(in the rows, 128 means zero)
Families of rows that turns and mirrors carry onto each other, the same ones carrying the whole set onto itself: the rest of each named row's family, in list order:
5 families of 4 rows:
lovef: [138 124 121 171 152 121 149 131 139 126 100 160 142]
bazi: [140 132 144 159 146 123 162 124 168 143  84 123 126]
gumib: [104 123 126 121 122 140 103  91 169 141 121 138 136]
kitav: [133 119 108 165 135 109 150 126 128 130  97 147 136]
fid: [116 131 129 125 143 163 113 121 150 101 124 120 154]
pagu: [101 130 121 122 124 160 105 103 153 104 104 137 128]
biz: [132 117 119 162 136 107 144 140 131 128 103 155 128]
getu: [134 122 132 125 135 164 105 111 150  97 114 116 142]
kuge: [116 120 134 159 146 124 166 120 163 141  75 122 133]
Nuf: [135 130 123 126 138 152  94 112 159  98 112 118 141]
kobu: [126 114 147 124 138 163 104 121 156 100 115 121 143]
fal: [135 120 139 145 143 108 167 109 159 130  76 130 120]
sido: [123 128 118 160 146  95 156 125 147 134 101 118 124]
Pab: [134 125 138 145 149 112 164 123 171 136  76 121 123]
bigen: [132 127 127 161 132 114 152 138 133 123 101 156 116]
lan: [101 119 129 127 126 136  93  98 169 139 121 121 131]
zut: [117 115 148 121 146 152 104  86 161 114 120 136 128]
nore: [ 99 123 116 110 130 138 107  97 170 131 117 141 141]
Peda: [143 138 138 169 134 101 140 136 156 127  83 137 135]
keve: [101 120 138 122 131 138 105  93 168 137 112 136 160]

The rest of the family of kitav: bazi, kobu, nore
The rest of the family of kuge: lovef, fid, keve
The rest of the family of Peda: pagu, sido, zut
The rest of the family of Pab: gumib, biz, getu

Families of rows that turns and mirrors carry onto each other, the same ones carrying the whole set onto itself: the rest of each named row's family, in list order:
13 families of 3 rows:
Berup: [108 126 137 119  94 132 115 146 141 109 152 129]
gimel: [130 152 147 130 123 144 132  99 134 151 114 113]
vato: [ 98 140 159 123 106 122 113 142 134 110 123 117]
bili: [160 130 131 139 132 159 134 109 134 140 107 125]
ges: [134 117 106 124 159 131 125 138 114  98 132 143]
medag: [127 146 144 124 163 129 135 129 107 105 105 123]
Ziz: [138 150 119 124 119 162 123  95 124 145 126 118]
kabo: [132 141 115 120 168 127 132 135 118  95 117 134]
Kube: [136 138 140 121 128 162 144 104 136 149 113 119]
buvi: [107 126 152 108 118 115 109 143 148 115 143 119]
Paba: [116 150 139 145 102 136  97 149 132 119 142 116]
Zemor: [127 120 148 136  89 141 111 140 149 119 123 123]
Lup: [ 94 131 146 130  95 125 112 125 140 118 131 120]
vilid: [123 108 107 122 162 129 119 144 116 106 118 132]
zuse: [125 135 122 107 163 143 121 134 108  97 114 137]
Kipog: [132 130 120 113 165 139 134 142 111  97 128 138]
Rega: [110 131 133 121 163 125 123 137 111  95 108 129]
rezaz: [147 128 104 131 129 152 122 105 135 153 138 130]
Rure: [132 147 126 136 136 149 129  93 122 149 113 112]
sino: [105 105 124 132  96 124 115 130 142 118 142 132]
Dudum: [140 117 137 132 145 137 125 151 119  86 109 135]
Bos: [143 125 102 144 128 148 128 102 124 147 128 115]
sedok: [135 128 126 144 137 141 138 104 123 160 113 124]
Ker: [139 130 112 134 132 153 131 111 123 161 131 142]
meba: [101 117 141 143  96 124 113 142 137 135 128 119]
kipi: [105 135 133 123  99 119 111 142 149 104 140 126]
fim: [118 118 129 140 155 119 133 146 104 103 113 131]
nofel: [126 133 139 123 152 141 146 137 108  89 112 125]
Naz: [139 140 129 119 167 124 127 134 109 104 129 110]
lilib: [135 146 135 127 146 152 119 113 145 158 119 143]
zotig: [142 142 137 127 124 133 137  91 138 146 143 114]
Kun: [107 121 126 134  94 134 108 149 132 131 148 135]
las: [145 143 117 126 124 159 132 104 133 154 138 121]
Setu: [126 121 114 132 152 131 130 148 100 103 131 149]
zos: [104 131 151 122  96 143 119 147 140 113 129 109]
domum: [141 151 117 130 124 146 129  98 144 151 127 120]
Selu: [114 115 118 128  97 129 104 142 139 114 152 130]
Fipim: [128 141 139 139 150 126 136 128 113  89 129 154]
taf: [101 131 138 115  92 133 110 131 135 103 140 132]

The rest of the family of Dudum: bili, Zemor
The rest of the family of Kipog: Berup, las
The rest of the family of zuse: Ziz, taf
The rest of the family of gimel: vato, medag
The rest of the family of zos: Kube, nofel
The rest of the family of zotig: buvi, Naz
The rest of the family of rezaz: ges, Selu
The rest of the family of kipi: kabo, domum
The rest of the family of meba: sedok, fim

Families of rows that turns and mirrors carry onto each other, the same ones carrying the whole set onto itself: the rest of each named row's family, in list order:
3 families of 5 rows:
neze: [139 129 133 145 143 138 152 122 127 141 170 124 149 131 100]
Vozat: [133 112 120 128 119 131 174 127 124 143 156 127 138 139 121]
rof: [139 110 124 124 111 137 108 125 103 135 109 107 108 128 147]
Vevi: [129 139 139 124 154 145 122 120 130 131 161 132 164 111 107]
lape: [148 109 124 148 113 135 119 124 103 142 122 100 101 136 133]
ler: [119 112 120  97 116 131 158 130 124 134 138 139 148 125 141]
mem: [116 128 132  94 137 141 125 125 127 126 141 140 164 108 132]
sike: [137 121 133 121 126 143  85 122 106 130 111 109 119 115 142]
fulu: [124 131 144 165 168 110 122 112 142 118 154 132 127 130 115]
vitu: [109 133 145 134 166 112 103 114 141 108 136 144 138 115 133]
fotaz: [146 128 139 142 138 146  82 118 108 132 126 102 120 118 123]
gaz: [153 121 133 158 130 141 103 119 106 139 133  96 109 131 118]
ribi: [111 106 125 133 130  98 154 121 135 121 128 140 113 139 151]
kozo: [102 117 133 114 143 105 122 121 137 110 119 148 130 121 156]
zazi: [126 115 132 166 145 101 153 117 136 125 148 131 112 145 125]

The rest of the family of lape: rof, sike, fotaz, gaz
The rest of the family of mem: neze, Vozat, Vevi, ler

Families of rows that turns and mirrors carry onto each other, the same ones carrying the whole set onto itself: the rest of each named row's family, in list order:
3 families of 6 rows:
dotif: [132 145 146 143  97 117 126 114 167 142 126]
gogu: [137 139 130 125 127 114 123  99 101 139 143]
Zas: [119 113 129 146 145 114 129 140 107 100 127]
lida: [120 121 142 115  89  97 111 108 126 138 123]
bezu: [134 128 123 145 134 166 139 139 124 117 124]
Boke: [113 132 123 129 131 131 115 125  95  97 123]
Mosu: [132 108 149 136 108 122 134 158 156 113 115]
navis: [128 135 137 160 140 153 122 130 149 113 117]
Todag: [129 115 135 130  98 152 137 138 166 124 123]
rog: [123 122 131 118 101  99 122  94 129 145 144]
sefov: [124 118 127 134 127 164 130 143 140  98 122]
lezu: [123 122 138 128 101  77 133 124 125 127 136]
pob: [117 110 136 135  95 150 127 148 149 116 103]
tupag: [139 118 142 132  90 131 133 122 155 158 123]
kageb: [118 124 124 121 130 110 114  97 101 119 143]
Tofa: [117 150 126 151 134 109 120  97 117 127 139]
Rivin: [124 125 120 132 148 145 121 119 107 101 136]
noge: [123 115 137 119  81 117 129 117 159 142 128]

The rest of the family of Zas: dotif, Mosu, navis, lezu, Tofa
The rest of the family of pob: gogu, lida, bezu, Boke, tupag

Families of rows that turns and mirrors carry onto each other, the same ones carrying the whole set onto itself: the rest of each named row's family, in list order:
4 families of 4 rows:
rep: [143 139 135 132 151 122 146 171 135 145 140 129 139 129 133 134 131 143
 139]
rif: [100 101 130 120 121  97 112 116 131 170 104 123 123 119 142 101 126 121
 114]
ropaz: [116 158 138 150 161 136 142 129 152 120 147 102 117 137 111 106 137 108
 120]
fose: [105 124 105 128 115  86 121 105 126 135 142 135 104 134 111 123  90 138
 119]
Mifug: [106 127 118 117 100  89 116 104 121 122 136 126 110 125 116 122  98 118
 111]
fivu: [104 158 128 153 163 134 144 133 134 126 155 102 123 135 119 113 132  95
 121]
vosaf: [140 133 114 118 163 121 146 163 131 151 129 120 139 128 133 140 130 144
 133]
rem: [111 101 139 117 126 110 119 105 117 170 116 108 112 112 142 101 129 106
 130]
beke: [ 97 107 138 117 113 112 115 110 136 178 121 110 110 111 141 113 135 117
 117]
muso: [133 134 126 132 154 132 142 171 138 133 134 121 145 135 114 139 121 139
 140]
lud: [108 108 144 127 113 104 117 110 125 176 111 119 113 116 130  96 134 116
 117]
Tiret: [113 159 134 144 169 138 143 129 138 122 145  93 124 122 126 104 142 120
 126]
defu: [ 92 131 111 115 116  76 121 115 133 126 134 131 118 140 111 136 100 130
 115]
Mepur: [106 151 134 149 159 128 129 131 145 117 153  84 118 128 107 109 129 104
 135]
Losa: [104 125 114 118 102  83 125 114 131 122 137 140 100 139 121 123 105 132
 111]
Nul: [145 135 139 130 162 123 129 162 131 143 131 119 134 140 134 148 126 145
 137]

The rest of the family of fose: fivu, beke, Nul
The rest of the family of rem: vosaf, defu, Mepur
The rest of the family of Losa: rep, ropaz, lud

